Each row is where one point has got to under a steady rotation. How many ticks took it there?
The counts run from 0 to 142.
[ -4  29  29  23   8  26 -23  27  18  17  32 -10 -16 -31  10  -4  12 -16
  -9   9  10  28  -8  25  -5 -67  12  32   4 -15  33 -18  17 -28  -9  12
 -25   6 -31 -15  49  17  49]  77
[-16  -4  29   2 -26  14 -35  20  -8  12  -1  18  18 -17 -12  -1 -29 -24
  48  13  33  17  29  36 -19 -65  11   8   1 -37   5 -31 -17  10  29 -11
 -22  19  23   0  32  20  39]  22
[ 16  19  10  31 -28  18  11  19  10  30  -6  -1  -2  -5 -15 -21  -9  -5
   3  28  37   2 -14  58   8 -32  -8  -3 -33 -23  44 -29   7  -6   4   5
 -25  10 -45 -15  38  35  24]  109
[-18  17  28 -14   1  15 -32  19 -28  37  25  13  10 -21  10   7   1 -29
  51 -19  19  33  44  31  -6 -44   6   9  -5 -24 -12 -20   2  16  35  -8
 -19  16  11   6  24  11  45]  74
[ 11  15  14   3  -9   6  18  16 -10  50  14  21   0 -31  14  -6   7 -35
  12  -2  25  10  19  38 -17 -36  21 -23 -46 -49  -1   0  13  25  30  -7
  -3   9 -30  15  40  28  43]  49
[-15  12   8  27 -30  20  -2  26   4  19  26  13  29  -2   5 -21  21 -17
   6  34  18 -11  22  48  -6 -27  34  27  -9 -14  11 -20  11  -3  11   8
 -25  11 -60 -41  36   8  37]  97
[-12  27  28   8  -1   6 -18  39  24   8  58   9  -3 -27  34  -5   8 -16
   9  45  20  11   1  39 -11 -41   4  30  -2 -11  16 -15  -7 -25  16   5
 -32  23 -24 -15  33  17  32]  26
[  4  27  19  13   9  27 -17  11   4  28 -16  -3  -8 -21   0  -5  -7 -34
  -6 -28  18  36  -4  39  -3 -67   3  -9 -14 -39  24 -34  28   4  -4   5
  -5  -6 -37   6  48  21  50]  69
[ 13  24  23  14 -19  41 -21  19   7  12  35 -21 -23   6  -3 -10   2   1
  22  -6  33  28  25  59  14 -15 -11  24  -8   1  35  -1  10 -21   6  -4
 -24  23 -33 -34  34  24  43]  65
[  6  35   6   5  10  21  12   8 -12  47 -16   9   0 -12   3  -8   6 -34
   1 -24  14  13  12  49  -8 -37   9 -10 -36 -28  14 -25  30  12  17   8
   0  -4 -61 -12  43  14  41]  127
[ -6  15  23   7 -22   2 -13  15   1  23  13  23  18 -35  24 -15 -14 -41
  23  17  31  16  14  41 -23 -48  19 -11 -23 -63  -9 -21  -2  11  24 -13
  -6  13   8  32  22  31  32]  100
[  1  31   7  37 -31  24  -9  15   7  10  18 -17  -2  -8  -3 -30   0  -9
  19  30  34  19   7  71  37 -24  -2  19 -16 -24  21 -36   8 -19  -2   6
 -25  19 -43  -7  14  38  29]  13
[ -5 -14  18   3 -37  33 -29   2  -3  14 -19  -7  -9  -7 -23  -7 -22 -14
  35 -19  38  29  31  54   6 -59   7  -7  -6 -42  22 -22   3   7   7 -19
  -8   8  -3   8  21  25  54]  80
[ 12  38  18  -8  15   4  11  24 -13  57  40   9  -8 -40  32  -2  14 -35
  18   5  15  30  14  31 -12 -36   7  -2 -40 -32   2   6  19  19  32   1
  -6  17 -28  19  36  16  40]  56
[ 18  47  12  27  -3  13   3  26 -11  30  44 -19 -15 -19  19 -23  20  -8
  11  10  26  22  15  56  24 -10  -4  12 -30 -19  18 -11  25  -6  18   6
 -23  26 -46  -8  28  28  28]  64
[  8  28  13  21 -14   3  26  19   1  42   8  12   6 -30  16 -16  14 -32
   2  35  22   6  -1  44  -3 -37  12  -9 -44 -42  14 -14  12  23  21   4
 -13   8 -49  14  38  24  30]  108
[ -5  43   8  11   3   8  -4  23 -34  46   8   6  27 -30  15  -4   7 -35
  34   8  18  26  20  43  16 -46   5   8  -9 -33 -10 -59  18  18  22  10
 -16  10 -35  15  14  13  25]  82
[ 24  39  15  27   6  17   2  23  -2  24  -2  -2 -19  -3 -31  -6 -12 -14
   9  18  31  12  -3  38  -4 -51 -12   7 -18 -23  37 -38   9  -2  12  13
 -50  26 -19 -25  57  29  26]  51
[  4  22  11  -1 -15  31 -20   3  -4  20 -17   8   7   2  -1 -20 -20 -43
  17 -55  36  18  30  64 -14 -30   6 -14 -20 -48  -2 -24  16   7   5  -8
  -6  14 -20  -4  29  20  51]  61
[ 13  42  16  24  12  23  -8  19  13  25  -3  -5 -11 -12  -4  -8 -16 -29
 -16 -12  24  19 -16  33  -8 -59  -1   7 -15 -27  40 -23  25  -8  -1  16
 -29  12 -41 -24  57  20  37]  128
[-10  29   4  24  -7   6   9  23 -14  38   4  11  28 -35   1   0  14 -22
  17  38  15   2   7  22   4 -65  25  17  -8 -33   9 -53  10  22  21  13
 -29   2 -36   1  34  12  30]  89
[ 20  59  20  11  29   1  -2  26 -13  29  36   3 -11 -43  27  -9   2 -31
  15   2  23  38   3  24   7 -44   0   9 -24 -40   3 -27  20  -1  16   5
 -25  24  -7  13  36  26  26]  63
[-14  39   7  33 -28  23   1  21   1  16   7   6  35 -10  -1 -30  12 -28
  13  17  22   1   9  60  11 -30  15  15   0 -27  15 -49  20  -9  -1  14
 -23   8 -56 -21  25  12  25]  90
[ 17  52  30   3  23  11  -9  24   2  17   5   5 -18 -22  16 -11 -26 -36
   2   3  24  28 -20  40 -15 -52 -24  -5 -27 -36  17 -45   9  -7   9  16
 -30  20 -16  -2  47  25  22]  121
[ -6  18  18  -7   1   8   9  18 -27  51   9  26   9 -12   6   2  15 -32
  26 -16  12   9  40  26 -31 -46  24  -5 -29 -27  -1  -7  22  35  37   0
 -11  10 -28  -5  47  12  50]  126
[  0  20  13  23 -23  26  -6  21  25   7  -4   7  14  10  -3 -20  -4 -18
 -11   7  26 -12  -2  63 -16 -27  14   7 -15 -16  27 -18  15 -14  -1  12
 -28  13 -62 -46  43  21  44]  39
[  6  21  14  24 -14  17 -16  26  -3   7  21   5   2  -3 -19 -11   5  -7
  26   2  25   4  28  15 -20 -45  31  29   6 -21  24  -6   8  10  15   2
 -41  37  -3 -43  63  21  52]  59
[  8  43  27   2  21   8   1  34  -4  28  20  16  -5 -14   4  12 -15 -14
  34  23  22  24  -6  37  -6 -47 -29  11 -25  -5  28 -43  -3  -2  28  16
 -46  26 -15 -10  43  16  19]  44
[ -1   4  40 -23  -4  26 -10  12   6  43   4  11 -13  -9   3  24 -23 -27
  38   2  23  27  11  57 -27 -48 -24 -13 -37 -10  26 -18 -12   8  44   5
 -10   4 -20   7  30  12  38]  36
[-17 -10  19   3 -43  27 -22  14   6  23  40   2  10 -19  19 -14  18 -20
  25  10  34  18  43  54  -4 -23  32   8  -9 -23  -8  19   8   6  23 -21
  -3  10 -25   6  13  21  54]  86
[ -1  48  15  17  -1  34 -26  21   4  11  31 -13   3   5   8 -21   1 -21
  12 -16  26  26  14  66  18 -15  -2  27   2  -9  18 -30  22 -27 -11   7
 -29  20 -46 -39  27  16  32]  142
